Some points, one per row:
[ 1.3 -1.0  0.7 -0.3  0.3 -0.1  0.9  1.3  0.6  0.4 -1.0 -0.2 -1.3 -1.2  1.0 -1.5  1.7  0.0  0.3]
[ 1.1 -0.1 -1.4  0.1 -0.1 -0.2  0.5  1.4  0.3 -0.1 -0.8 -0.8 -0.2 -1.0 -0.7 -1.1  1.8  0.8  1.0]
[-1.2 -0.4  0.4  0.6  0.8  1.2  0.8  0.4 -0.6 -2.3  0.3 -0.4 -0.3  0.6  1.3  0.5 -0.5  0.0 -0.3]
[ 0.4 -1.4 -1.1 -0.3  0.5 -0.7  0.7  1.0  0.0 -0.8  0.7  0.6 -0.6  0.1  1.3 -0.2  1.0 -0.3  0.2]
[ 0.6  0.2 -0.3  0.4 -0.2 -1.5 -0.1  0.2  1.3  1.0  1.1  0.2  0.8  0.4 -0.1 -1.9  0.5 -0.8  0.0]
[ 0.1 -3.4 -0.8 -1.7  0.4 -0.8  1.7  2.2 -0.3 -2.4 -1.0  0.0 -1.1 -1.2  1.2 -1.7  2.9  1.5  2.0]
[-1.0 -1.2  0.0  0.8  0.4  0.8  0.6 -1.3 -0.4 -0.5 -0.9 -0.6  0.1  0.3  1.0  0.6 -0.6  0.5 -0.8]
[ 0.9  0.8 -0.6 -0.3 -0.2 -0.5 -0.9  0.3  0.8  0.1  0.6  0.8 -0.5 -1.1 -0.8 -0.3  0.2  0.1  0.1]
[-1.0  0.2  0.0  3.0  0.7  0.9  0.4 -1.4 -0.4 -0.5  1.4 -0.1  0.4  2.2  0.2  2.8 -2.6 -0.1 -0.1]
[ 1.8  2.5  0.4 -0.3 -2.2  0.0 -2.9  0.0  2.0  3.1 -0.3 -1.0 -0.1 -1.9 -2.5 -1.7 -0.2 -0.9 -0.5]
[-0.6 -0.4 -1.1  1.1  0.8  0.1  0.7 -0.1 -0.7 -1.0 -0.2 -0.4  0.1  0.6  1.3  1.1 -0.7  0.6  1.3]
[ 0.1 -0.2  0.9 -0.2 -1.8  0.5 -0.5  0.5  0.8  1.2 -0.8 -0.2 -0.3  0.1  0.0 -0.2  0.0  0.3  0.2]
[ 0.5 -1.3 -1.1 -0.9  0.2 -0.8  0.8  0.4  1.3 -0.1 -1.3  0.4 -0.5 -1.1 -1.3 -1.3  0.9  0.2 -0.8]
[ 0.7  0.7 -0.1 -0.7 -1.1  0.0 -1.6 -1.8  1.7  0.3  0.1 -0.1  0.6 -0.5  0.3  0.9 -0.3 -0.1 -1.1]
[ 0.3 -0.1 -0.6 -0.8 -0.6 -0.6  0.7  1.0 -0.5  0.6 -0.4  0.3 -0.4 -1.0  1.0 -0.7  1.8  1.1  0.6]
[ 0.4  3.2  0.7 -0.1 -1.0  1.0 -2.9 -2.5  1.7  1.5  0.9  0.1 -0.6 -0.5 -1.2  1.0 -1.6 -2.0 -0.3]
[ 0.3 -0.7 -0.4  0.8  1.1  0.5  0.8  0.7 -1.8 -1.3  0.3  0.8 -0.4  1.1 -0.2  1.7 -0.1 -0.8  1.7]
[-2.0 -0.1  1.2  0.8  0.8  0.2  0.4 -1.8 -0.7 -0.9 -1.4  0.7  0.9  0.3  0.0  0.9 -1.8 -0.7 -1.6]
[-1.2 -0.7  0.4 -0.2  0.7  0.1  2.1 -0.1 -0.3 -1.4 -0.5  0.6 -0.8  0.7  1.2  0.0  0.6  0.5 -0.2]
[ 1.3  0.1 -0.2 -0.8 -1.3 -0.2 -0.2  1.2  1.2  0.6  1.5 -0.2  0.6  0.6  0.3  1.8 -0.1  0.0  0.5]
[ 2.9 -0.6 -0.6 -2.4 -1.6 -1.6 -0.4  2.8  1.2  3.0 -1.5 -2.8 -0.9 -3.2  0.3 -4.4  3.7  1.0  0.9]
[-0.8 -0.6  0.1  0.3  0.2  0.1  1.6  0.4  0.7  0.2 -0.7 -0.2 -1.4 -0.3  0.0 -1.6  1.0  0.5 -0.5]
[-0.1 -1.2 -0.8 -1.0  0.6 -1.4  1.0  0.0  0.3 -0.1 -0.1 -0.2 -0.4 -2.0 -0.1 -0.9  1.1  0.4 -0.2]
[-0.2 -1.2 -0.3 -0.1  1.3  0.1  0.9 -0.1 -0.6 -1.4  0.0 -0.1 -0.4  1.5  1.0  0.8  0.7 -0.6  1.3]
[ 0.8 -2.2 -1.1 -1.0 -0.1  0.6  2.8  2.3 -0.9 -2.4 -0.4 -0.4 -2.4  0.3  2.1 -0.2  2.5  1.7  1.7]
[ 0.9  0.3  0.1 -0.9 -0.9  0.2 -1.2  0.2  0.5  0.8 -0.1 -0.3 -0.3 -0.7 -0.9 -0.5  0.3 -0.8 -0.4]
[ 1.4 -0.3  0.1  0.4 -0.1  0.0 -0.5  1.5 -0.3  1.3  0.7 -0.7 -1.1 -1.4 -0.7 -1.1  1.3  0.5  0.1]
[ 0.5 -0.7 -0.2 -0.4  0.6 -0.3 -0.1  0.9  0.1  0.0  0.7 -0.4 -0.3 -0.8  0.9 -0.8  1.6  0.4 -0.1]
[ 1.6  0.9  0.2 -1.5 -2.8 -0.6 -0.9  0.3  0.9  3.0  0.0 -0.3  0.0 -1.7 -0.9 -0.6  0.7  0.7 -1.6]
[-1.0  0.6  1.7  0.2 -1.4 -0.6 -0.5 -1.4  1.2  0.8  0.2  0.2  0.3  0.2 -0.3  0.0  0.3 -0.7 -0.1]
[ 0.3  0.7  0.7  0.1 -1.5 -1.6 -0.3 -0.9  0.7  0.3  0.1 -0.7 -0.3  0.0 -1.1 -1.0  0.9  0.1  0.4]
[-0.1 -1.4 -0.4  0.8  0.5 -1.1  1.3  1.4 -0.5  0.0 -1.0 -1.3  0.4  0.2 -0.4 -2.1  0.7  1.0  1.8]
[ 0.5  1.3 -0.4  0.1  0.2 -0.6 -0.6  0.5  0.4  2.2 -1.2 -0.7 -0.4 -1.4  0.5 -2.7 -0.3  0.3 -0.4]
[-0.2  0.3 -0.3 -0.3 -0.7  0.6  0.4  0.0 -1.0 -0.6  0.3  0.9  0.6  0.4  0.7  0.1  0.8  0.7 -0.9]
[ 0.6 -2.4 -1.1  0.9  2.1 -0.5  2.0  1.2 -1.3 -2.4 -0.8  1.1 -0.7  0.7  1.9  0.3  0.6  0.1  0.8]
[ 0.2  0.7 -0.9 -0.3 -0.7 -0.2 -1.3  0.6  1.1  1.5 -0.9 -0.8  0.0 -1.2 -1.3 -1.0 -0.2  0.5 -1.1]
[-0.7  1.4  0.2  1.5 -0.6  0.1 -0.6 -0.9  0.4 -0.1 -0.3  0.5  0.4 -0.4 -0.5 -0.6  0.2 -0.7 -0.8]
[-1.1  0.3  0.4 -0.1 -0.4  0.3  0.8  1.5  1.0  1.1 -0.6  0.7  0.2  0.0  0.1  0.3  0.3 -0.1  0.9]
[-0.5 -0.3  0.2 -0.2  0.8  0.1  0.1 -1.5  0.0 -1.3  0.0 -0.7 -0.8  0.4  0.3  0.3  0.4 -0.4 -0.3]
[-1.1 -1.1  0.3  0.3  1.0 -0.8  0.5 -0.3 -0.3 -1.0  0.6  0.2 -0.6  0.0  0.3 -0.1  0.8 -0.6  0.2]
[ 0.0  0.7  0.1 -0.5 -0.2 -0.3 -0.8  0.9  1.5  1.9  0.4 -0.1  0.1 -1.3 -1.0 -1.8  0.8  1.0 -0.8]
[-0.9 -0.1  0.6  0.2  0.1 -0.1  0.0  0.6 -0.9 -0.2 -0.2  0.4  1.0  0.4  0.3  0.2 -0.6 -0.3 -0.1]
[ 1.1  0.0 -0.1 -0.3  0.6 -2.5 -1.1  1.4  0.0  1.7 -0.1 -0.3 -0.2 -1.0 -1.1 -1.1  0.1 -0.5  1.3]
[-1.2 -0.2 -0.3 -1.0  0.5  0.3  1.0  0.5 -0.7 -1.2  0.2  0.3  1.2  0.4  0.3  0.8 -0.3 -1.0  0.7]
[-1.7  0.8 -0.6  0.6  0.8  1.5  1.2 -0.7 -0.5  1.0  1.0  0.3  1.6  1.4  0.0  2.2 -1.5 -0.9 -0.5]
[ 2.3 -1.2  0.5 -2.1 -1.0 -1.1 -1.1  3.0  1.6  1.2 -1.7 -1.4 -0.6 -3.4 -0.5 -3.7  4.3  1.6  1.4]
[-2.0 -0.1  2.0  1.3 -0.5  0.7 -0.6 -1.4  0.1 -1.8  0.4  1.3 -0.1  1.7  1.5  1.2 -0.7  0.6 -1.5]
[-1.4 -0.2  0.8  1.2  1.0  2.5  0.5 -2.3 -0.8  0.2  0.3  1.8  0.7  2.2  1.0  2.3 -1.2 -0.4 -1.6]
[-2.1  0.2  0.1  1.5  0.8  0.9  1.6 -1.0 -2.4 -1.5  0.2  0.8  0.6  2.6  0.5  0.6 -1.7  0.6  0.2]
[-2.2  1.7  0.8  3.2  1.1  1.2 -0.9 -3.9  0.3 -0.9  1.0  0.3  1.7  2.2 -1.5  2.8 -3.3 -1.3 -1.3]
[-0.3  2.9  1.0  1.8 -1.6  0.0 -3.0 -3.0  1.1  1.8  1.0  0.3  0.4 -0.3 -3.2  0.8 -1.9 -1.2 -0.3]
[ 0.8 -0.7  0.1 -1.6  0.5 -1.0 -1.0  1.9  0.7  1.1  0.2 -0.8  0.3 -0.8  0.4 -1.8  2.7  0.5  0.1]
[ 1.3  1.1 -0.1 -1.2 -1.8 -0.7 -1.7  0.8  0.5  1.8  1.0 -0.8  0.3 -0.7 -1.5 -0.8 -0.2  0.7 -0.4]
[-1.0 -0.9  0.2  1.7  1.4 -0.2  1.0  0.7 -1.0 -1.4  1.2  0.9  1.0  1.7  1.8  0.5 -0.1  0.5  0.8]
[ 1.1 -0.5 -0.4  0.2  1.0  0.0 -0.4  0.1  0.5  0.8 -0.7 -0.5 -0.2 -0.8 -0.3 -0.6  0.7  0.1 -0.1]
[-1.3 -0.8 -0.5  0.9  0.9  0.2  0.8 -1.2 -1.3 -1.3 -0.2  0.0  0.4  1.2  0.4  1.6 -1.1 -0.2  0.2]
[-1.6 -0.6 -0.1  1.9  0.1  0.6 -0.2 -0.7 -1.3 -0.4  1.9 -0.2  0.9  2.2  1.4  2.2 -1.6 -0.7 -0.9]
[-1.3 -0.1  1.2 -0.2 -0.2 -0.4  1.4  0.1 -0.7 -0.6  0.3 -0.3 -0.6  0.8  1.4  0.0  1.0  0.6  1.0]
[ 0.4 -1.9 -1.3 -0.3  1.6 -1.0  1.9  0.2 -1.3 -1.2 -0.6 -0.6 -1.0  0.6  0.1 -0.7  1.2  0.0  1.4]
[ 0.2 -0.5 -0.7 -1.2 -0.1  0.2 -0.8  0.2 -0.3  0.2  1.0  0.3 -0.1  1.4 -0.5  1.2 -0.2 -0.2  0.5]
[-1.3 -0.4 -1.3  1.4  1.3 -0.6  0.2 -1.3 -1.2 -1.2  0.9  0.8  0.2  1.9  0.7  1.7 -2.3 -1.1 -0.1]
[ 0.8  0.6 -0.4  1.2  0.6  0.2  0.5 -0.1  0.2  0.4  0.3 -0.5 -0.4  0.7  0.3  0.4  0.1 -0.9 -0.2]
[ 1.1  0.0  0.7 -0.2 -0.5 -0.4  0.8  1.0 -0.4  0.2  0.3 -0.1 -0.3 -1.3  1.5  0.3  0.9  0.1  0.4]
[ 0.5  0.4 -0.4  0.1 -0.1 -0.3 -0.5  0.2  0.1  0.0  0.3  0.0 -0.3  1.2  0.0  1.2 -0.8  0.4 -0.7]
[-0.2  0.8  0.3 -1.7 -0.5  0.6 -0.4 -0.4  0.1  0.3  0.6  0.6  0.8 -0.4  0.4  1.2 -0.5  1.0 -1.1]
[ 0.7 -0.1  0.2 -0.3 -0.7 -0.1  0.5  0.1  0.5 -0.1 -0.1 -0.6 -1.1 -0.1  0.3  0.2  1.1  1.0  0.9]
[-0.8 -0.3  0.4  0.8  0.5  1.7  1.5 -1.3 -0.9 -0.9  0.0  0.9  1.3  2.6 -0.1  2.3 -1.8 -0.6 -1.0]
[ 0.2  0.6  0.2 -0.8 -0.6 -0.8 -0.2 -0.5  0.8  0.4 -0.5 -0.5  0.2  0.6 -0.3 -1.1  0.0 -0.5 -0.6]
[ 0.4 -0.4  0.8  0.2  0.1  0.1 -0.3  0.8  0.3 -0.6 -0.1  0.2 -0.6 -1.1  0.8 -0.3  0.3  0.5  0.5]
[-0.3 -2.0 -1.7 -1.6 -0.5 -1.0  1.1  1.0  0.2 -0.1 -1.7 -1.0  0.4 -0.2  0.7 -0.9  2.2  0.8  1.6]
[ 1.6 -0.3 -0.4 -1.8 -0.2 -1.2 -1.0  1.0  0.8 -0.5 -1.0  0.5 -1.2 -2.8  0.2 -1.8  1.4  0.1  0.7]
24 more points follow, each with its number after it:
[-2.5  1.2 -0.2  2.3  0.5  2.7 -0.5 -2.8 -1.3 -0.9  1.9  1.9  1.2  1.9 -1.5  3.7 -4.3 -1.1 -1.7] 0
[-1.2 -0.4 -0.1  1.3  1.0  0.0  1.3 -1.5  0.5 -1.0 -0.9 -0.1  0.9  1.1 -0.2  0.3 -0.8 -0.5  0.1] 1
[-0.9 -1.4 -0.3  0.9  0.9 -0.5  0.7  0.3 -0.8 -2.1  0.1  0.3  0.1  0.5 -0.3  1.0 -0.4 -0.7  1.3] 2
[ 0.0  1.5  0.0 -1.7 -1.6  0.3 -1.5  0.7  0.9 -0.7  0.1 -0.7 -0.4 -1.5 -0.2 -0.7  1.0  0.3 -0.3] 3
[-1.2 -0.4 -0.2  1.4  1.2  0.6  0.1 -1.4 -0.6 -1.2  0.9  1.5  1.4  1.7 -1.0  2.4 -3.2 -1.3 -0.9] 4
[ 0.4 -0.3 -1.1  1.0  1.4  0.8  0.4  0.4 -1.2 -1.0  0.8  1.1 -0.8  1.1  0.3  0.4  0.1 -1.1  0.3] 5
[ 0.3  1.5  1.1  0.7  0.9 -0.5 -0.6 -0.8  0.0  0.6 -0.9 -0.2  1.5 -0.1 -0.3  0.6 -0.4  0.3 -0.3] 6
[ 0.0 -0.2  0.8 -1.2  0.6 -0.6  0.5  0.7  0.3 -0.6 -0.7  1.2 -0.9 -0.2  1.5 -0.3  1.6  0.5  0.3] 7
[-0.9 -1.0 -1.2  1.4  2.1  0.0  0.2  0.1 -2.1 -1.3  0.4  0.4  0.2  1.2  0.9  1.3 -0.2 -0.7  0.0] 8
[-0.1  1.0  0.3  0.7  0.3  0.5 -0.5 -1.2 -1.1  0.2  1.9  0.1  1.5  1.7  0.3  1.1 -2.1 -1.1 -0.8] 9
[ 1.2 -1.5 -1.4 -0.1  0.9  0.0 -0.2  0.3  0.2 -0.9  0.1  0.5  0.6 -0.7  0.3  0.0  0.9  0.4  0.4] 10
[-0.3  0.1 -0.4  1.4  0.5  0.5  0.7  0.3 -0.3 -0.3  0.8  0.1  0.4  0.0  1.7  1.4 -0.1 -0.1 -0.2] 11
[-0.2  1.0  0.3 -0.1  0.2  0.2 -2.0 -0.1 -0.3 -0.7  0.7  0.5 -1.1  0.1 -0.7 -0.3 -0.5 -0.2 -0.7] 12
[ 1.4  0.4  0.2 -0.7 -1.0 -0.6 -1.3 -0.8  1.3  1.4 -1.1 -1.2  0.4 -0.8  0.3  0.4  0.4  1.4  0.4] 13
[-0.6  0.6  2.0 -0.9 -0.7 -0.2  1.0 -0.4  0.0 -1.4 -0.7 -0.1  0.1 -0.7  1.6  0.8  0.4  1.1 -0.4] 14
[-1.7  0.8  1.3 -0.9  0.1  0.2 -0.1 -0.6 -0.3 -1.2  1.0  0.2  0.7  1.3  0.9  2.1 -1.3 -1.0 -0.1] 15
[-0.9 -2.8 -1.5  0.8  2.3 -1.2  2.8  1.6 -1.9 -4.6 -0.7  0.4 -0.2  1.1  1.7 -1.1  1.7  0.6  2.7] 16
[-0.8  0.8  0.3  1.2 -0.3  0.6 -0.5 -1.8 -0.8  0.3  0.2  0.2  1.0  1.9 -0.4  1.6 -1.9 -0.2 -0.2] 17
[ 1.0 -0.1  0.3 -1.0 -1.1 -0.7 -0.9  0.8  0.2  1.1  0.4  0.0 -0.7 -0.9 -0.2 -1.2  1.1 -0.3 -0.3] 18
[ 0.8 -0.4 -0.8 -0.1 -0.7 -0.6  0.7  1.2  0.1  0.2 -0.5 -0.1 -1.0  0.9  0.2  0.0  0.1  1.0  0.8] 19
[ 1.0  0.5  0.7 -1.1 -0.7 -0.8 -1.9  1.5  0.5  0.6  0.2 -1.1  0.2 -1.1 -0.9 -1.8  1.2  0.7  0.5] 20
[ 0.7  0.5  1.0  0.0  0.1 -1.0  0.0  0.1  0.6  1.4 -0.8 -0.8 -0.5 -1.2 -0.2 -2.1  0.4  0.3  0.5] 21
[ 0.4 -0.7 -0.5  0.7  0.3 -0.6 -0.1 -1.0 -0.8  0.8  0.1 -0.2  0.1 -0.1 -1.6  1.0 -0.7 -1.6 -0.1] 22
[-1.1  0.2 -0.3  0.0  0.2  0.1  1.1  0.1  0.1 -0.8  0.1  1.0 -0.4  1.1 -0.3  0.1  0.3 -0.1  0.1] 23
Which of these numbered points is nearest to each point below, looking only along the 2 directions in which the first points spread most? Its number follows each.
[-1.1  0.0  0.2  0.4  0.3  1.1  0.5 -1.6  0.0 -0.9  0.4  0.3  0.7  0.6 -0.6  0.8 -1.6 -0.3 -0.3] > 15
[ 2.9 -0.7  0.4 -3.2 -0.8 -2.1 -1.2  1.9  1.7  2.3 -1.4 -2.1 -0.9 -4.0 -0.9 -3.4  3.3  1.2  0.4] > 20
[-1.7  0.4  1.2  1.3 -0.2  0.1  1.0 -0.3 -1.8 -1.1  1.7  0.1 -0.7  1.2  0.4  0.8 -0.4  0.2  0.2] > 1
[ 0.6  0.6  1.0  0.3 -0.5 -0.2 -0.6 -0.5  0.8 -0.1 -0.1  0.4 -0.4 -0.1 -0.2 -0.7 -0.2 -0.9  0.7] > 12
[ 0.2 -0.6  0.3 -1.8  0.1 -1.1 -0.4  0.7  0.6  0.4 -1.3  0.9 -0.6 -1.6  1.0 -1.6  2.1  0.3  0.1] > 21
[ 0.8 -0.7 -0.3 -0.1  0.1 -0.3 -0.4  0.1 -1.0  1.2  0.0  0.4 -0.7 -0.6  0.1 -1.2  0.1  0.6  0.1] > 19
[-1.0  1.3  1.5 -1.7 -0.9 -0.2 -1.0  0.5  1.7  0.2 -0.8 -0.9 -0.8 -1.9 -0.2 -1.4  1.0  0.3 -1.3] > 3
[ 0.1 -1.4 -1.6  0.9  1.9  0.2  0.5 -0.1 -2.5 -2.6  0.1  0.9 -1.1  1.6 -1.4  2.3 -1.4 -0.8  1.0] > 8
[-0.1  0.6 -1.0 -0.4 -0.6  0.6  0.7 -0.3 -0.6  0.2 -0.9  0.7  0.3  0.5 -1.4 -0.2 -1.4  0.1 -0.1] > 22
[-0.5 -0.4  0.9 -0.2  0.7  0.5 -1.0 -0.8 -0.3  1.1  0.6 -0.4  1.2  0.9  0.1  0.7 -1.3 -0.5  0.8] > 22
[ 0.2  2.1  0.8 -0.2 -1.4 -0.3 -1.4 -0.4  2.5  2.0  0.3  0.0  1.5 -1.3 -0.1 -0.7 -1.0 -0.1 -1.0] > 13
[ 0.0  0.6  0.0  1.4  1.3  0.7  0.9 -2.0 -1.7 -0.7  0.7  0.9  0.9  1.5 -0.3  1.3 -1.0 -0.7 -0.2] > 15
[-2.4  0.3  0.7  0.7  0.2  1.5 -0.8 -1.8 -1.5 -2.2  1.6  1.2  0.7  2.2  0.4  2.6 -2.2 -0.9 -0.1] > 4
[ 1.0  0.6 -0.6 -0.4 -0.6 -1.1 -0.8  0.7  0.2 -0.3 -0.8  0.1 -0.2 -2.2 -1.7 -1.4  0.0  0.5 -0.2] > 18
[-1.4 -0.4  0.6  1.4  1.2  0.1  0.8 -1.1 -1.2 -0.2 -0.7  0.0  1.7  1.2 -0.4  1.4 -0.9 -0.4 -0.8] > 15
[-0.4  1.4 -1.2  2.2  0.9  0.0  0.3 -0.8 -0.2  0.1  0.8  0.2  1.3  1.0 -1.7  2.5 -1.8 -1.3 -0.8] > 17
[ 0.2  0.3  0.5 -0.6  0.7 -0.9  0.0 -0.4  0.9  1.0 -0.6 -1.1  0.1 -1.8 -0.4 -1.3  1.5  0.5  0.6] > 21
[ 0.9 -0.2  0.3  0.5 -1.0 -0.4 -1.3 -0.3  1.1  1.0  0.0  0.2  0.3 -1.2 -0.4  0.2 -0.1  0.7 -0.3] > 13
[ 1.0 -3.3 -0.8 -1.4  1.9  1.0  3.3  1.9 -0.9 -3.4 -2.2 -0.7 -1.5  0.1  2.6 -1.1  1.9  1.1  1.5] > 16
[ 1.4 -0.2  0.2 -2.0 -0.2 -0.1 -0.3  0.9  0.0  0.5  0.3 -0.3  0.1 -0.9 -0.8  0.3  0.0  0.6  0.4] > 21
[-0.1 -0.7  0.9 -1.9 -0.2 -0.3 -1.7 -0.2  1.0  0.1  0.0  0.3 -1.1 -1.1  0.7 -0.8  0.4  0.2  0.1] > 21
[-1.1 -0.6 -0.4  1.4  0.5  0.3  1.2 -0.7 -0.1 -1.3  0.1  0.7 -0.1  0.6  1.0  0.6 -0.7  0.0  0.2] > 5
[-0.4 -1.1 -0.1  0.0  0.4 -0.5  0.3  0.6  0.2 -0.6 -0.8  0.5 -0.9 -0.1  0.6  0.0  0.3  0.1  0.3] > 10
[-1.6  1.3  0.2  2.1  0.2  1.2 -0.6 -2.7 -0.5  0.5  1.5  1.7  1.3  3.5 -1.6  4.8 -4.9 -2.7 -2.1] > 0
[ 0.3 -1.5 -1.1 -1.2  0.1 -1.0  1.0  0.7 -0.1 -0.4 -0.9  0.2  0.0  0.1  0.4 -2.0  0.1  0.6  1.4] > 7
[-0.1 -0.1 -1.2 -0.6  0.4 -0.3  0.8  1.3 -1.4  0.5 -0.1  0.1 -0.6 -0.8 -0.2 -0.4 -0.1  0.3  0.8] > 19
[-1.7 -0.5  0.4  0.8 -0.2  0.3  0.9 -0.3 -0.1 -0.9  1.2  0.6  0.4  1.9  1.3  1.4 -0.4  0.5 -0.4] > 1
[-0.3 -0.1 -1.0 -0.2 -0.2 -0.4 -0.5 -0.3 -0.3  1.3 -0.1 -0.5  0.7 -0.2 -0.9  0.1 -0.2  0.3  0.2] > 12
[ 0.9  1.8 -0.5  1.5 -0.1  0.4 -0.7 -0.6 -0.5  1.6  1.8 -0.1  0.1  0.5 -1.1  1.9 -0.6 -1.8  0.5] > 6
[ 0.0  0.0 -0.4 -0.5  0.8  0.8  0.5  0.4  0.1  0.5  0.1 -0.9 -0.1  0.3  0.0  0.1 -0.4  0.7 -0.1] > 14
[-0.9  0.9 -0.5  1.5  1.4  0.6  0.7 -1.1 -2.1 -1.6  1.9  0.7  0.7  1.7  0.1  3.0 -2.2  0.1  0.0] > 4
[ 0.5  2.7  0.1  1.7 -1.4  0.6 -1.3  0.1 -0.5  1.0  0.8  0.9  0.7  0.9 -2.2  1.4 -2.6 -1.0 -0.5] > 9
[-0.5 -1.3  0.0  0.4  1.1 -0.1  0.7  0.4 -1.6 -0.9  0.4  0.3 -0.3  1.3 -1.0 -0.3 -0.4  0.9  0.6] > 5
[-0.8  3.7  2.3  0.4 -2.5  0.9 -3.8 -2.7  2.0  1.4  0.7 -0.2  0.6  0.2 -1.4  0.5 -2.5 -1.7 -2.5] > 9
[ 0.4  0.4  0.7 -1.2 -0.6 -0.8  0.0  2.0  0.7  0.0 -0.5 -0.5 -0.6 -1.5  1.5 -0.6  1.2  0.7  1.1] > 21
[-1.0 -0.6 -1.2  0.4  1.9  0.8  0.6 -0.9 -1.7 -3.0  0.4  1.0  0.4  2.2  0.8  1.1 -0.9 -0.6  1.0] > 8
[-1.7  0.7  0.2  1.5  1.3 -0.2 -0.1 -1.1 -1.6 -0.4  2.2  0.6 -0.3  2.2 -0.5  1.8 -2.5 -1.0 -0.2] > 4
[ 0.6 -1.2 -1.0  0.7  1.5 -0.3  1.2 -0.2 -1.7 -1.2  0.5  0.7  0.5  0.9 -0.1  1.2  0.2 -0.3  1.9] > 2
[-0.8 -1.0  0.3  0.1 -0.7  0.4 -0.2  0.8  1.0 -0.5 -0.4  0.6 -0.2 -0.5  1.0  0.6  0.0  1.7  0.4] > 14
[-0.9 -1.2  0.6 -1.7  0.0 -0.5  2.1  1.4 -0.6 -1.8 -0.3 -0.2 -0.3 -0.2  2.0 -1.1  2.1  0.5  0.9] > 7
[ 0.8  0.7  0.2 -0.3 -0.8  0.1 -1.3  0.2 -0.2  2.5  0.7  0.8 -0.3 -1.0 -0.8  0.1  0.6 -0.1 -1.4] > 13
[-0.9 -0.4 -0.5  0.4  0.4  0.9  0.3 -0.5 -0.3  0.5 -0.8  1.0  0.5  0.1  0.9  1.3 -0.2  0.6 -0.1] > 11
[-0.2 -0.1 -0.3 -0.1  0.4 -0.6  0.6  0.1  0.4  0.6 -0.2 -0.4 -0.4  0.2  0.5 -0.2  0.5 -0.2 -0.7] > 14
[-1.0 -1.7 -0.1  1.9  1.6  0.0  0.8 -0.8 -2.2 -1.8  1.7  0.4 -0.3  2.0  0.7  1.2 -0.5  0.0  0.4] > 8
[ 0.9  0.4  0.4 -1.1 -0.6 -1.1 -1.4  0.9  0.9  0.4 -0.7  0.3  0.5 -1.6 -0.1 -0.1  0.7  0.1  0.0] > 3
[-0.1  1.6  0.0  0.0  0.4 -0.6 -0.2 -0.6  0.2  1.0  1.0  0.2  0.1  0.3 -0.3  0.7 -2.1 -0.7 -0.3] > 6
[ 0.3  0.2 -0.8  2.8  0.7 -0.7  1.4 -1.0 -0.4 -0.8 -1.0  0.3  0.4  1.3  0.4  0.4 -1.2 -1.3 -0.7] > 1
[-0.6 -0.3  0.6 -0.1  0.8 -0.5  0.8  0.9 -0.2 -1.0 -1.0  0.0 -0.6  0.0  0.4 -1.1  0.8 -0.6  0.6] > 10
[ 0.1  3.1 -0.1  1.5  0.4  1.4 -2.2 -1.6  0.8  1.9  0.3  0.1  0.3 -0.9 -2.0  1.7 -2.7 -1.3 -1.0] > 9
[ 1.3  0.1 -1.3  0.7  0.3 -1.3 -0.1  0.7  0.4 -0.1 -0.4 -0.4  0.1  0.4 -1.0 -0.8  0.1 -0.5  0.4] > 19
[-0.1 -3.9 -0.3  1.3  2.0 -1.4  3.0  1.6 -2.6 -2.4 -0.3  0.2 -1.1  0.7  2.0 -0.3  2.8  2.0  2.8] > 16
[-0.6 -0.5 -1.1  0.2  0.1 -0.1  0.8  0.7 -0.3 -0.7  0.7  0.1  1.1  0.9  0.4  0.9 -1.0 -0.1 -0.3] > 11
[-1.0 -1.4  0.8  0.7 -0.4 -0.4  0.4  1.2  1.4 -0.3 -0.5 -1.1 -0.6 -0.4  0.6 -1.9  0.4  0.7 -0.5] > 19
[-2.0 -0.1  1.2  0.5 -0.5  0.3  0.9  0.9 -0.5 -0.4 -0.2  0.1 -0.2  0.9  1.2  1.4 -0.4 -0.8  0.7] > 11
[-0.9 -0.6 -1.1  1.7  1.0 -0.4  2.1  0.5 -1.9 -1.1  0.9  0.9 -0.2  2.2 -0.2  1.4 -0.5  0.2  0.5] > 8
[ 0.6 -2.3 -0.5  0.5  1.5 -0.2  2.8  1.6 -1.7 -3.3 -1.2  0.6 -1.5 -0.5  1.9 -0.1  2.0  1.2  1.0] > 16
[-0.3 -1.7 -1.8  1.1 -0.3  0.3  0.8 -0.3 -0.6 -1.8 -0.8  0.2 -0.3 -0.5  0.1 -0.9 -1.3  1.2  0.3] > 23
[ 1.3  0.9  0.7 -1.9 -1.2 -1.1 -0.6  1.7  1.2  2.8 -1.8 -0.5 -0.8 -2.3 -1.1 -3.2  2.2  0.8  0.5] > 20
[-1.5 -0.2  0.9  0.4  0.8  0.7  1.1 -0.5 -1.2 -1.4  1.2  1.2  0.0  1.6 -0.6  2.3 -1.3 -0.1 -0.5] > 15
[-0.7 -0.6 -1.4  1.6  1.5  0.3  1.1 -1.0 -1.4 -1.3  0.8  0.2  0.2  3.5 -0.8  1.6 -1.2 -0.6  1.0] > 8
[-0.4 -0.6 -0.6  0.5  1.6 -0.1  1.0 -0.1  0.3 -1.3  0.1 -0.2  0.8  0.7  0.5  1.8 -0.7  0.4  0.1] > 5
[-1.3  1.9  1.3  2.8  0.6  2.2 -0.9 -3.5  0.6  0.2  1.0  0.8  1.3  2.4 -0.9  4.0 -4.0 -1.7 -2.2] > 0
[-0.3 -2.5 -0.9  2.0  1.1  1.4  1.4 -0.2 -1.6 -2.9  0.1  0.1 -0.6  1.3  1.2  1.9 -0.2 -0.3  0.4] > 8
